Here are some points:
[-1.14 0.36 -0.71 0.28 1.45 -0.10 -0.62 -0.61 -0.86 -1.74 0.98 -0.87 0.64 -1.02 0.54 1.46
 0.22 -0.11 1.35 -0.24 0.36 0.86]
[-0.23 -0.11 -0.52 -0.34 1.11 -0.68 0.23 0.99 -0.88 -1.12 -0.76 -0.01 1.02 -0.81 -0.42 1.36
 0.07 0.03 0.18 -0.03 -0.54 0.17]
[1.14 -0.38 0.54 -0.01 -0.24 0.34 -0.18 -0.42 -0.27 1.90 0.00 0.58 -0.51 1.56 0.07 -0.42
 -0.17 0.87 -0.77 0.19 0.80 -1.50]
[-1.11 -0.26 -0.03 -0.52 0.88 0.03 -0.73 -0.62 0.19 -0.86 1.05 -0.95 0.35 -1.35 0.43 0.94
 1.35 -0.25 0.28 0.65 0.28 1.14]
[-3.25 -0.61 -0.23 -0.71 1.80 -0.60 -0.14 -0.69 -0.56 -2.90 1.12 -2.54 1.02 -1.49 1.08 1.24
 1.21 -1.18 1.89 -0.47 -0.65 1.49]
[3.01 -0.35 2.59 1.66 -2.38 1.26 0.45 1.31 0.92 3.33 -1.31 1.38 -1.44 4.07 -0.73 -2.43
 -1.02 2.49 -2.72 -0.07 0.83 -2.79]
[-0.77 -0.02 -1.47 -0.70 2.25 -1.42 0.92 -0.83 -0.52 -1.78 1.39 -0.94 1.37 -0.95 0.86 0.45
 2.28 -0.93 1.71 0.04 -1.61 1.57]
[0.77 0.00 1.02 0.37 -0.58 0.06 0.89 0.40 -0.21 1.02 -0.36 0.91 0.38 1.53 -0.20 -0.42
 0.85 0.98 -0.50 -0.40 0.28 -1.02]
[0.42 -0.30 0.06 0.75 -0.59 0.04 0.77 -0.67 0.20 0.19 -0.03 0.65 -0.23 -0.21 0.80 -0.28
 0.09 -0.42 -0.07 0.38 0.45 0.04]
[1.72 -0.24 1.73 0.78 -0.76 1.08 -0.49 0.62 1.10 1.98 -1.25 1.60 -1.34 1.98 -0.84 -0.64
 -1.48 1.60 -1.64 -0.11 1.20 -1.48]
[0.38 0.15 0.16 0.08 -1.02 1.07 0.54 -0.08 -0.32 0.99 0.07 1.32 -1.29 1.69 -1.00 -0.81
 -0.53 0.63 -0.49 -1.14 -0.11 -1.06]
[0.53 0.11 0.72 -0.19 -0.34 0.11 0.11 0.52 0.58 0.09 -0.22 0.16 -0.80 -0.09 -0.39 -0.34
 -0.52 0.20 0.00 -0.45 -0.14 -0.63]
[1.86 -0.36 1.33 0.30 -0.90 0.93 0.36 0.80 -0.36 1.62 -1.56 1.03 -0.20 1.62 -1.80 -0.45
 -0.25 1.17 -1.96 0.63 0.08 -2.01]
[-1.46 0.82 -1.11 -0.23 1.34 -1.51 -1.06 1.65 -0.30 -2.56 -0.44 -1.66 0.87 -1.88 1.14 0.66
 -0.42 -0.48 1.71 0.05 -0.03 2.26]
[-0.04 -0.34 0.67 0.90 0.06 -0.32 -0.09 0.67 0.36 0.06 0.12 0.30 0.32 0.07 0.57 -0.27
 0.22 0.35 -1.21 -0.48 0.28 0.06]
[0.69 -0.39 0.80 -0.91 -0.24 0.08 0.52 -0.13 -0.41 -0.13 -0.17 0.26 -0.02 0.45 0.64 -0.05
 0.69 0.22 0.52 0.94 -0.44 -0.21]
[-3.48 0.07 -1.98 -1.59 2.74 -2.86 -0.36 -0.79 -0.66 -4.48 0.84 -1.65 2.53 -3.28 1.96 1.45
 0.95 -1.40 3.99 0.03 -0.42 3.72]
[0.61 0.63 0.40 1.33 -0.79 1.15 -0.08 0.39 0.43 0.30 -1.06 0.17 -0.90 0.50 -1.12 0.65
 -1.25 0.50 -0.82 0.40 0.10 -0.31]
[-0.86 0.17 -1.74 -0.93 1.76 -1.50 0.40 0.38 -0.96 -2.36 0.42 -1.40 1.46 -1.59 0.46 1.22
 0.30 -0.79 1.26 0.23 -0.60 1.92]
[1.00 0.30 -0.50 -0.31 0.10 -0.15 2.37 0.11 0.09 1.23 0.42 1.09 -0.46 1.00 -0.65 -0.95
 -0.33 0.25 -0.78 -0.51 -1.35 -1.25]
[1.37 -0.46 1.08 -0.65 -0.23 -0.07 0.90 -0.37 0.41 2.27 -0.75 1.29 -0.70 1.47 -1.59 -0.52
 -1.04 0.67 -2.12 0.65 0.37 -1.86]
[-1.65 0.05 0.05 -0.17 1.50 -0.47 0.78 -0.38 -0.54 -0.89 0.19 -0.24 1.01 -0.96 -0.16 0.92
 1.19 -0.22 0.60 -0.32 -0.86 1.13]
[0.76 0.13 0.42 0.43 -1.73 1.72 -0.12 -0.24 0.50 2.94 0.50 1.80 -1.81 1.43 -0.60 -1.16
 -0.33 0.49 -1.26 -0.58 0.98 -1.10]
[1.05 0.28 1.30 1.27 -0.40 0.51 0.41 0.82 0.50 1.36 -1.05 -0.64 -0.34 1.90 -1.55 -0.05
 -1.20 1.25 -1.86 -1.37 0.10 -1.50]
[-1.67 0.11 -2.33 -1.21 1.78 -0.92 -0.04 0.69 -1.16 -2.94 -0.39 -1.79 2.29 -2.33 0.82 1.43
 -0.15 -1.44 1.41 0.25 0.49 1.78]
[0.30 -0.06 -0.23 -0.75 -0.99 0.97 -0.11 -1.35 0.22 1.56 0.53 0.49 -0.52 0.17 -0.69 -0.30
 0.12 -0.01 -0.30 0.78 0.66 -1.14]
[-0.71 0.29 -0.49 -0.98 0.28 -0.60 0.43 -0.96 -0.28 -0.75 1.19 -0.24 0.54 -0.91 0.66 0.55
 1.37 -0.89 1.60 0.32 -0.45 0.39]
[0.45 -0.28 0.40 0.04 -0.50 1.01 0.68 -0.27 0.41 2.33 -0.27 1.21 -0.19 1.22 -1.36 -0.44
 -0.06 0.75 -1.50 -0.01 -0.19 -1.61]
[3.03 -0.48 3.09 1.22 -2.01 1.65 -0.77 0.51 1.19 4.57 -1.39 3.34 -1.50 2.88 -1.66 -2.73
 -1.40 2.22 -3.59 -1.35 1.02 -3.18]
[-1.76 0.10 -1.28 -0.10 0.67 -0.31 -0.55 -0.72 -0.01 -1.59 0.97 -0.54 0.12 -2.34 0.44 1.14
 -0.10 -1.03 0.96 -0.99 -0.36 1.64]
[2.25 -0.07 2.54 0.13 -2.73 1.61 -0.23 0.16 1.04 3.61 -1.51 2.30 -1.23 3.05 -1.44 -1.52
 0.02 1.33 -2.64 -0.03 0.25 -2.77]
[-2.82 0.09 -1.55 -1.29 1.63 -0.58 -1.02 -0.84 -1.13 -3.26 1.08 -2.68 1.09 -2.55 1.13 1.74
 0.75 -1.63 1.31 -0.22 -1.03 1.90]
[1.37 -0.19 1.01 0.12 -1.63 0.45 0.05 0.30 0.36 1.87 -0.74 0.61 -1.06 0.92 -0.51 -0.01
 -1.16 0.61 -1.07 -0.51 0.16 -1.40]
[0.01 0.58 -0.88 -0.43 0.50 -0.84 -0.35 0.90 -0.26 -1.65 0.49 -0.18 0.02 -0.67 1.03 0.88
 0.38 0.05 1.83 0.11 0.61 1.68]
[-1.54 0.68 -1.22 1.09 1.56 -0.46 1.10 0.47 -1.02 -2.94 0.93 -0.76 1.58 -1.11 1.04 0.86
 0.32 -0.67 2.73 -0.56 -0.45 2.87]
[-1.72 0.77 -2.00 -0.78 1.46 -1.18 -0.35 -0.20 -0.08 -2.38 1.23 -0.96 0.83 -1.99 0.49 1.26
 0.57 -1.31 2.36 -0.84 0.02 1.99]
[0.43 0.08 -0.69 0.35 -0.41 0.21 -0.43 0.93 -0.05 0.61 -0.64 -0.09 -0.13 1.07 -0.19 -1.43
 -0.52 -0.21 -0.58 0.21 -0.16 -0.58]
[0.55 0.02 -0.92 -0.59 -0.22 0.41 0.97 0.03 -0.40 0.86 -0.23 0.47 -0.40 0.71 -0.85 -0.43
 -0.19 0.15 -0.29 -0.12 0.15 -0.43]
[0.01 -0.27 -0.20 0.37 0.29 -0.29 -0.39 1.40 -0.31 -0.44 0.11 0.14 -0.17 -0.71 0.44 0.08
 -0.06 0.26 0.89 0.35 0.73 0.44]
Then 10 other points, each followed by its number:
[-2.67 -1.06 -1.97 -1.30 2.60 -1.86 -0.44 -0.72 -1.14 -4.68 1.65 -2.39 2.18 -3.60 1.48 2.94
 2.11 -1.20 3.62 0.33 -0.11 3.24] 0
[3.27 0.65 1.51 2.16 -2.62 1.89 -0.98 2.08 1.07 4.37 -2.10 2.00 -0.50 3.85 -1.21 -2.37
 -0.87 0.97 -4.23 -0.62 0.80 -2.95] 1
[-0.63 -0.10 0.32 0.11 -0.82 0.75 -1.27 -0.65 -0.34 -0.06 0.07 -0.98 -0.75 0.52 -0.43 0.16
 -0.09 -0.07 -1.21 0.10 -0.03 -0.77] 2
[-1.76 0.18 -0.71 -0.92 0.06 0.13 -0.13 -0.95 -0.19 -0.28 -0.10 -0.30 1.07 -0.83 -0.91 0.05
 1.04 -0.51 0.80 -0.11 -0.38 0.02] 3
[2.82 -0.27 1.78 0.59 -1.52 1.75 1.00 0.55 0.28 2.78 -0.41 1.00 -2.23 3.16 -1.24 -1.42
 -0.75 1.48 -1.97 -0.68 0.28 -2.64] 4
[-0.61 0.30 -0.73 0.53 -0.62 0.44 0.39 -0.09 0.45 -0.41 0.15 -0.30 -1.46 -1.24 0.02 -0.33
 -0.55 -0.55 0.93 -0.58 -0.50 0.45] 5
[2.10 -0.44 2.17 0.36 -1.75 1.73 0.02 -0.64 0.00 2.16 -0.39 1.66 -1.79 2.75 -1.17 -1.24
 -0.16 1.82 -2.41 0.74 1.06 -2.61] 6
[2.37 0.56 1.15 0.81 -2.42 1.99 0.94 1.08 -0.04 3.27 -0.41 0.91 -1.94 3.40 -1.62 -1.28
 -1.74 1.43 -3.26 0.61 0.71 -3.38] 7
[1.26 0.37 1.12 0.77 -1.28 1.21 0.04 -0.59 0.62 2.80 -0.70 1.78 -1.41 2.07 -1.20 -1.34
 -1.08 1.25 -1.98 -0.08 1.34 -1.45] 8
[1.06 0.03 0.25 0.81 0.20 -0.75 0.47 0.30 0.82 1.89 0.02 -0.19 -1.46 0.84 0.21 -1.70
 -0.64 -0.16 -1.47 -0.64 -0.41 -0.32] 9
Which of these numbered points is nearest to each point below, ignoring the direction in which the first points spread most? Its number follows each.
[-2.34 -0.02 -2.31 -0.09 2.23 -2.20 -1.45 1.19 -0.30 -3.53 0.11 -1.97 3.51 -2.79 1.48 2.02
 2.06 -2.13 2.24 -0.49 -0.33 3.55] > 1
[1.80 0.44 0.56 0.43 -0.79 0.62 0.06 1.23 -0.03 2.06 -0.42 0.81 -0.37 2.00 -0.55 -0.72
 -0.30 0.53 -1.59 0.77 0.41 -2.01] > 7
[1.54 0.57 0.79 1.89 -1.10 0.52 -1.34 1.57 0.61 1.67 -1.33 0.99 0.24 1.36 -0.38 -0.47
 0.24 0.55 -1.91 -1.01 0.44 -1.18] > 1
[0.04 -0.73 1.27 -0.37 0.05 0.48 -0.11 -0.86 -0.20 0.15 0.52 -0.60 -0.94 0.74 0.23 0.38
 0.10 0.40 -0.78 0.94 0.68 -0.81] > 6
[1.22 0.53 0.93 0.80 -0.55 0.14 -0.01 -0.20 0.82 1.27 -0.55 1.18 -0.55 0.47 0.53 -0.85
 -0.85 0.65 -0.54 -0.10 0.75 -0.69] > 8
[-0.95 0.02 -0.82 0.99 1.26 -1.18 -1.25 1.28 -0.01 -2.11 -0.78 -1.23 2.73 -1.03 0.87 0.71
 1.32 -0.60 1.19 -0.51 0.10 2.07] > 1
[1.00 0.02 1.54 0.19 -1.85 1.64 -0.95 -0.20 0.19 2.62 -0.27 -0.13 -2.12 1.89 -0.75 -0.90
 -1.47 1.29 -2.30 -0.25 0.36 -2.29] > 2
[-3.98 0.01 -2.56 -1.77 1.51 -1.05 0.00 -1.29 -0.89 -2.37 1.22 -1.05 1.72 -2.37 0.10 1.40
 1.80 -1.79 2.63 0.03 -0.90 1.69] > 3
[-0.40 0.55 -0.94 0.84 0.22 -0.80 -1.07 1.45 0.33 -0.74 -0.97 -0.98 1.88 0.23 -0.03 0.65
 1.14 -0.42 -0.30 -0.78 0.46 0.58] > 1
[1.92 -0.32 2.11 0.14 -2.32 2.60 -1.02 -0.19 0.24 3.77 -0.80 0.86 -2.93 2.09 -1.08 -1.20
 -1.51 1.44 -3.75 -0.33 0.28 -3.41] > 2
[-3.24 0.44 -2.50 -0.45 1.75 -1.30 0.29 -0.03 -0.85 -3.76 0.85 -3.06 2.53 -2.42 0.80 2.36
 0.43 -1.44 2.25 0.42 -0.50 2.82] > 7
[-1.34 -0.28 -0.36 -0.43 0.22 -0.10 -0.76 -0.87 -0.52 -1.53 0.62 -1.68 0.15 -0.55 0.38 0.99
 0.16 -0.96 -0.08 0.10 0.37 0.82] > 2
[-1.89 -0.71 -0.98 -0.96 1.42 -1.12 -0.35 -1.42 -1.53 -3.07 1.16 -1.75 0.97 -2.07 0.80 1.48
 1.44 -1.28 1.76 0.91 -0.35 1.95] > 6
[-0.30 0.41 -0.16 -0.29 -1.48 1.31 -0.10 -0.14 0.10 1.88 -0.08 0.98 -0.58 1.08 -1.76 -0.60
 -0.32 0.71 -1.17 0.32 -0.46 -1.78] > 3
[-3.14 0.31 -2.04 -1.10 1.52 -0.53 -0.31 -0.63 -0.95 -1.48 0.55 -0.97 2.00 -2.28 -0.29 0.86
 1.33 -1.87 2.41 -0.02 -1.14 0.95] > 3
[1.90 0.32 0.85 0.38 -1.09 0.96 0.50 1.01 0.23 2.41 -0.79 0.82 -0.98 2.37 -1.11 -0.79
 -0.39 1.17 -2.13 0.76 0.63 -2.04] > 7
[1.46 0.45 0.43 0.47 -1.45 0.99 0.93 -0.02 -0.21 2.03 -0.34 1.69 -2.59 0.69 -0.27 -1.28
 -1.44 -0.04 -1.08 -0.35 -0.25 -1.05] > 5
[-2.24 0.25 -1.16 -0.44 0.95 -0.50 -0.82 -0.98 -0.80 -2.39 1.05 -2.33 0.23 -1.49 0.60 1.11
 0.46 -0.95 0.66 0.01 -0.60 1.12] > 2
[-1.70 -1.15 -1.15 -1.10 1.65 -1.14 -0.14 -1.12 -1.19 -3.22 1.23 -1.13 1.94 -2.75 0.67 1.91
 1.41 -0.82 2.22 0.32 -0.70 2.45] > 0
[-3.81 0.32 -2.24 -1.96 1.85 -0.79 -0.07 -1.59 -0.89 -2.30 1.50 -0.95 1.76 -2.49 0.26 1.54
 1.53 -1.92 3.37 0.02 -0.98 1.85] > 3
[-4.05 0.17 -2.38 -1.32 3.16 -1.49 -0.98 -1.27 -2.07 -5.37 1.44 -4.38 2.36 -3.70 1.50 2.81
 1.19 -2.01 3.14 -0.09 -1.29 4.17] > 2
[-0.53 -0.72 -0.49 -0.67 0.89 -0.13 -0.51 0.18 -0.04 -0.64 0.55 -0.79 1.34 -0.83 0.24 0.61
 1.24 0.27 0.69 -0.64 0.53 0.58] > 0
[0.09 -0.08 0.65 -0.62 -0.60 0.81 -0.54 -0.75 0.10 0.14 -0.08 -0.96 -0.69 0.89 -0.11 0.14
 -0.42 0.09 -1.10 0.01 -0.18 -0.58] > 2
[1.06 -0.57 1.83 0.19 -1.39 1.19 -0.23 -0.55 -0.14 1.77 -0.60 0.67 -1.07 1.49 -0.61 -0.35
 0.00 1.10 -2.21 0.89 0.15 -1.84] > 6
[1.48 0.77 -0.31 0.90 -0.94 -0.15 0.63 0.23 0.47 1.36 -0.53 -0.49 -1.72 1.33 0.33 -1.34
 -1.26 -0.23 -2.08 -0.09 -0.73 -0.79] > 9
[-0.52 -1.04 0.28 -0.26 0.48 -1.24 0.17 -0.25 0.03 -1.99 0.66 -0.38 1.29 -1.19 1.31 0.88
 1.14 -0.88 1.63 0.46 -0.74 0.94] > 0
[0.28 0.47 -0.09 1.17 -0.43 0.05 -0.88 1.88 0.46 0.83 -1.22 -0.12 1.57 0.54 0.35 0.12
 0.73 -0.10 -0.86 -0.70 0.82 -0.20] > 1
[-0.02 -0.18 -0.20 -0.39 0.13 -0.18 -0.07 0.05 -0.58 -0.90 -1.06 -0.09 0.94 -0.28 -0.44 1.19
 0.31 0.09 0.31 0.23 0.42 0.06] > 0
[1.49 -0.84 1.99 0.30 -1.01 0.76 -0.36 -0.30 0.43 2.07 -0.16 1.62 -1.29 1.36 -1.36 -0.17
 -0.14 1.54 -1.72 -0.15 0.46 -2.04] > 0
[-0.76 0.44 -0.43 -0.91 -0.45 0.57 -0.43 0.30 -0.20 1.12 -0.53 0.75 0.35 0.41 -1.37 -0.23
 -0.03 -0.04 -0.23 -0.27 -0.76 -0.69] > 3
[3.48 -0.29 2.11 1.11 -3.39 2.60 0.78 0.90 1.22 4.52 -0.90 2.65 -4.16 3.24 -1.45 -2.44
 -1.81 1.54 -3.51 0.30 0.39 -3.85] > 5
[1.09 0.20 1.59 0.93 -1.81 2.06 -0.40 -0.38 0.50 1.59 -0.83 0.02 -1.85 1.71 -1.31 -0.56
 -1.07 1.12 -2.53 -0.96 1.09 -2.12] > 2
[-0.82 -0.47 -0.24 -0.73 0.80 -0.48 0.04 -1.07 -0.85 -1.28 1.22 -1.09 0.99 -0.77 1.37 1.02
 0.82 -0.15 0.88 1.08 -0.17 0.54] > 6
[-1.21 0.27 -1.02 -0.53 0.88 -0.39 -0.69 -0.16 -0.82 -1.71 0.61 -2.26 0.28 -1.62 0.28 0.76
 0.16 -0.76 0.63 -0.22 -0.47 0.92] > 2
[0.59 -0.21 0.51 0.58 -1.28 0.38 0.73 0.56 0.64 0.21 -0.90 -0.23 -0.67 1.27 -0.20 -0.56
 -0.30 0.49 -1.16 1.02 -0.09 -1.28] > 7
[2.03 -0.03 0.65 1.23 -1.74 0.34 -1.57 2.08 0.71 1.82 -1.79 0.54 0.16 2.05 -0.76 -1.15
 -0.26 1.02 -2.26 -1.11 1.08 -1.37] > 1
[-0.80 -0.96 -0.17 -0.57 1.22 -0.91 0.26 -0.60 -0.23 -2.06 0.85 -0.23 1.00 -1.11 1.11 0.76
 1.36 -0.58 2.13 0.52 -0.83 1.76] > 0
[2.12 -0.41 1.44 0.18 -1.45 1.04 0.46 0.17 0.56 2.17 0.23 1.85 -2.13 1.85 -1.34 -0.76
 -0.81 0.99 -1.78 -0.75 -0.03 -2.13] > 4
[-1.92 -0.01 -1.30 -1.44 1.47 -1.78 0.04 -1.70 -0.71 -2.49 0.58 -1.94 2.43 -2.25 -0.34 1.63
 1.83 -2.09 1.02 0.19 -0.51 1.04] > 3
[1.83 0.25 1.89 0.59 -2.18 2.03 0.13 0.31 1.33 3.42 -1.20 0.66 -2.10 2.66 -0.30 -1.36
 -0.15 0.90 -3.20 0.75 0.50 -2.54] > 2
[1.83 -0.41 0.65 1.30 -0.46 0.10 1.64 0.68 0.16 1.43 -0.06 0.99 -0.13 1.96 -0.62 -0.76
 -0.14 0.76 -1.27 0.09 -0.67 -1.65] > 4
[1.02 0.48 0.87 0.80 -1.81 1.67 0.24 0.19 0.53 1.79 -0.57 1.40 -1.65 1.09 -0.55 -1.07
 -0.99 0.54 -1.28 -0.69 -0.08 -0.84] > 5
[-0.90 -0.13 -0.38 0.61 0.01 -0.13 0.57 0.03 0.08 -1.38 -0.20 -1.38 0.60 -0.24 0.25 0.52
 -0.42 -0.41 0.22 0.87 -0.67 0.54] > 7
[0.96 -0.01 0.57 0.92 -2.25 1.46 -0.33 -0.10 0.45 2.64 -0.24 1.43 -2.13 0.94 -0.87 -0.59
 -1.75 0.43 -1.59 -0.86 0.23 -1.54] > 5
[-0.73 -0.27 0.42 -1.00 0.26 0.07 -0.88 -0.85 0.20 -1.17 -0.34 -0.07 0.73 -1.27 0.38 1.23
 1.77 -0.40 1.61 -0.10 -0.10 0.82] > 0
[0.58 -0.08 1.16 0.04 -0.10 0.70 0.44 0.29 0.26 1.69 -0.39 1.69 0.19 0.64 -1.32 -0.72
 0.46 0.54 -0.73 -0.32 -0.55 -1.29] > 3
[-2.05 0.25 -2.76 -0.37 2.70 -2.31 0.42 -0.22 -0.24 -3.15 1.34 -2.81 1.27 -3.06 2.44 0.97
 0.64 -1.84 2.36 0.03 -0.86 3.29] > 9
[3.18 -0.55 2.27 0.36 -1.65 1.45 0.55 0.28 0.61 3.53 -0.32 2.50 -2.81 2.45 -1.85 -1.52
 -1.17 1.20 -3.09 -1.03 -0.10 -2.97] > 4
[0.73 0.35 0.34 0.79 -1.57 1.44 -0.75 0.00 0.12 2.53 -0.81 1.99 -1.05 1.41 -0.30 -1.28
 -0.68 1.48 -1.35 -0.13 0.21 -1.42] > 8
[-0.87 -0.91 1.67 -0.12 -0.62 0.52 -0.19 -0.32 0.81 0.63 -0.34 -0.60 -0.48 1.80 -0.63 -1.08
 -0.03 1.22 -1.13 -0.30 -0.24 -1.49] > 2
[-0.94 -0.97 0.29 -0.45 -0.16 0.11 -0.21 -0.58 0.15 -1.21 0.59 -0.91 0.17 -0.19 0.48 0.53
 0.86 -0.05 -0.04 0.80 -0.34 0.19] > 6
[-0.28 0.22 0.00 -0.02 -0.33 -0.25 -0.40 0.50 0.30 0.56 -0.43 -1.11 -0.04 0.22 0.39 0.11
 0.89 -0.03 -0.48 0.32 -0.36 0.06] > 2
[-0.74 -0.05 -0.49 -0.18 1.26 -1.20 -0.73 -0.96 -0.83 -1.76 0.80 -0.94 1.76 -1.33 0.67 1.06
 1.03 -0.36 1.84 -0.15 -0.37 1.99] > 0
[-1.28 0.65 -1.03 0.72 1.33 -1.41 -1.38 1.26 -0.22 -1.98 -0.60 -1.59 3.09 -1.47 0.76 1.14
 1.70 -0.47 1.18 -0.87 0.65 2.59] > 1
[1.30 0.21 0.29 -1.21 -0.46 -0.30 1.56 0.13 0.21 1.58 -1.00 0.10 -0.27 0.64 -1.19 -0.24
 -0.93 -0.33 -1.31 0.96 -0.23 -1.13] > 7
[1.85 -0.23 1.97 0.74 -0.98 -0.15 0.09 -0.01 -0.01 1.08 -0.80 1.14 -0.74 1.91 0.22 -1.00
 -0.25 0.78 -0.76 0.77 0.28 -1.26] > 6
[0.10 0.05 0.11 0.92 -0.87 0.69 -0.36 -0.25 0.41 0.46 -0.98 0.11 0.84 0.14 -1.12 0.15
 0.53 0.54 -0.75 -0.96 -0.32 -0.44] > 3
[-1.21 0.19 0.08 -0.30 1.01 -0.73 -1.21 0.13 -0.49 -1.54 0.07 -1.29 1.51 -1.27 0.61 1.62
 0.60 -0.54 1.80 0.65 0.08 1.62] > 0
[0.90 0.14 0.41 0.89 -1.26 1.36 0.39 0.93 0.46 2.12 -1.30 0.56 -1.00 2.75 -0.50 -1.35
 -1.06 1.22 -2.16 0.32 0.84 -1.89] > 7
[-1.56 -0.02 -0.82 -1.25 1.91 -1.48 -0.67 -0.62 -0.47 -1.83 -0.04 -1.49 2.19 -2.95 -0.57 1.46
 1.04 -1.09 0.91 -0.19 -1.08 1.08] > 3
[-0.65 -0.26 0.13 -0.21 0.64 -0.26 -0.56 -0.10 0.52 -0.37 0.23 -0.65 0.91 -0.71 -0.16 0.55
 0.66 0.41 -0.52 -0.53 -0.09 0.28] > 0
[-0.69 0.66 -0.64 0.26 0.62 -1.02 -0.63 0.21 -0.31 -1.39 0.07 -0.46 0.91 -1.06 0.64 0.39
 -0.11 -0.52 1.03 -0.06 -0.03 1.90] > 8
[2.36 -0.77 2.67 0.84 -1.61 0.98 0.19 -0.21 0.56 2.24 -0.40 1.87 -1.70 1.84 -0.21 -1.67
 -0.44 1.17 -1.83 0.34 0.24 -2.32] > 6
[0.16 -0.51 -0.65 0.36 0.42 -0.60 0.21 -0.26 0.24 -0.57 0.19 -0.81 -0.19 -0.88 0.88 -0.12
 -0.50 -1.15 -0.72 -0.12 -0.35 0.73] > 9
[2.39 0.34 1.09 0.77 -1.22 1.33 0.41 1.03 0.35 2.72 -0.86 0.93 -1.45 2.40 -0.76 -0.95
 -0.59 0.90 -2.07 1.26 0.03 -2.17] > 7
[-2.63 1.05 -1.58 0.14 1.83 -2.21 0.05 0.28 0.82 -3.31 0.20 -2.97 2.86 -3.48 2.34 1.44
 1.90 -1.74 3.24 0.42 -0.05 3.50] > 1
[-0.56 -0.59 0.76 -0.22 1.00 -0.90 0.46 -0.54 -0.19 -1.75 0.70 -0.13 1.37 -0.78 0.86 0.83
 0.64 -0.82 1.84 0.10 -0.22 1.27] > 0
[0.86 -0.81 1.39 0.28 -1.08 0.81 0.08 -0.48 0.39 0.71 0.13 -0.63 -0.92 1.79 -0.29 -0.21
 0.12 1.00 -1.74 0.74 0.21 -1.52] > 6
[0.12 0.09 -0.40 -0.32 0.73 -0.49 -0.10 0.54 -0.48 -1.17 0.24 -0.80 0.09 -0.40 -0.02 0.74
 -0.57 -0.48 0.59 -0.25 -0.34 0.28] > 4
[0.16 0.28 -1.09 -0.20 0.71 -0.71 -0.49 0.15 0.54 0.69 -0.46 -1.14 -0.29 -0.96 0.53 -0.36
 0.37 -0.91 -0.94 0.98 -0.24 0.32] > 9
[-2.08 -0.25 -1.36 -0.78 2.28 -1.97 -0.48 -0.38 -0.42 -3.14 0.56 -1.38 2.46 -2.03 1.10 1.61
 0.69 -0.43 3.53 -0.28 -0.01 2.22] > 0
[1.38 -0.26 2.38 1.24 -1.96 1.41 0.35 0.14 1.26 1.98 -0.34 1.34 -2.91 1.83 -1.25 -1.40
 -2.21 1.34 -2.20 -0.34 0.44 -2.08] > 5
[-3.00 -0.61 -1.70 -0.81 2.47 -1.65 -0.35 -1.48 -1.24 -3.98 2.03 -2.48 1.47 -2.60 1.51 2.26
 2.01 -0.79 2.98 0.74 -0.11 2.87] > 6
[-1.50 0.33 -0.26 0.01 0.96 0.58 0.93 -0.84 0.30 -0.21 0.08 -0.14 0.30 -1.02 -1.11 0.00
 0.39 0.00 -0.49 -0.67 -0.91 0.15] > 3
[1.35 0.41 0.15 0.52 -0.90 0.61 -0.50 1.29 0.27 0.91 -0.10 0.29 -1.19 -0.14 0.99 -1.04
 -1.18 0.16 0.14 -0.47 0.31 0.47] > 5
[0.42 -0.14 1.15 -0.05 -0.49 -0.14 -0.85 -0.55 0.75 1.41 -0.26 0.63 -0.22 0.62 -0.51 0.05
 0.77 0.51 -0.83 0.33 0.39 -0.88] > 0
[2.41 -0.29 1.75 0.03 -2.57 1.81 0.31 -0.42 0.50 3.42 -0.13 2.13 -2.51 2.40 -1.57 -1.66
 -0.12 0.50 -2.37 -0.26 0.92 -3.91] > 6
[0.71 0.33 0.98 0.57 -0.55 1.11 0.52 -0.02 0.13 1.86 -0.18 1.75 -0.49 1.12 -1.80 -1.27
 0.31 1.35 -1.40 -0.47 -0.57 -1.74] > 3
[-0.16 0.26 -0.11 -0.36 1.14 -0.96 -0.12 -0.74 -0.64 -0.47 0.69 -0.77 -0.25 -0.26 0.25 0.40
 0.34 -0.29 0.63 0.62 0.60 0.02] > 6
[-0.12 -0.51 0.00 -0.44 1.18 -0.44 0.43 0.30 -0.68 -1.40 -0.46 -0.48 0.56 -0.61 -0.56 0.95
 0.17 0.26 0.24 0.14 0.20 0.63] > 0
[0.57 0.27 -0.18 -0.56 0.28 -0.20 1.30 -0.21 0.08 0.46 -0.78 0.14 0.32 0.21 -0.87 0.67
 -0.88 -0.13 -0.63 0.95 -0.62 -0.56] > 7
[-1.60 0.63 -0.05 -0.16 0.98 -0.87 -0.80 -0.03 0.33 -1.67 0.31 -0.82 1.06 -1.02 1.35 0.20
 0.39 -0.45 1.10 -0.17 -0.09 1.91] > 8
[1.84 0.41 1.82 0.77 -2.87 1.89 0.38 -0.12 1.01 3.07 -1.28 2.28 -2.13 2.01 -2.05 -1.96
 -1.49 0.55 -3.05 -0.20 -0.45 -3.21] > 5
[0.08 0.03 0.64 0.67 -0.28 1.18 -0.74 0.12 1.01 1.47 -1.02 0.65 0.31 0.82 -1.13 -0.23
 0.21 0.36 -1.50 -0.33 0.11 -1.26] > 3
[0.23 -0.21 0.84 -0.46 -0.61 0.46 -0.45 -0.90 0.62 0.54 0.03 0.84 -0.04 -0.54 0.47 0.38
 1.04 0.59 -0.13 0.01 -0.06 -0.11] > 0
[0.39 0.16 0.29 -0.78 0.17 -0.06 0.35 -0.39 -0.31 0.60 0.50 1.07 -0.30 0.14 -0.23 -0.59
 0.33 -0.41 -0.14 0.47 -0.13 -0.74] > 6
[1.57 -0.66 0.27 -0.36 -0.45 0.29 0.00 0.18 0.13 0.99 0.82 0.71 -1.78 0.19 -0.09 -0.10
 -0.82 0.31 -0.96 -0.39 0.08 -1.27] > 4
[1.07 -0.33 1.44 1.09 -1.09 0.97 0.48 1.10 0.88 0.65 -0.33 0.64 -1.67 1.79 -0.23 -0.63
 -1.15 1.05 -1.53 -0.10 0.05 -0.88] > 4
[1.10 -0.06 0.67 0.78 -1.21 0.97 0.45 0.08 0.34 1.30 0.15 1.31 -1.03 0.64 -0.22 -0.82
 1.22 0.31 -1.75 0.09 -0.75 -1.26] > 6
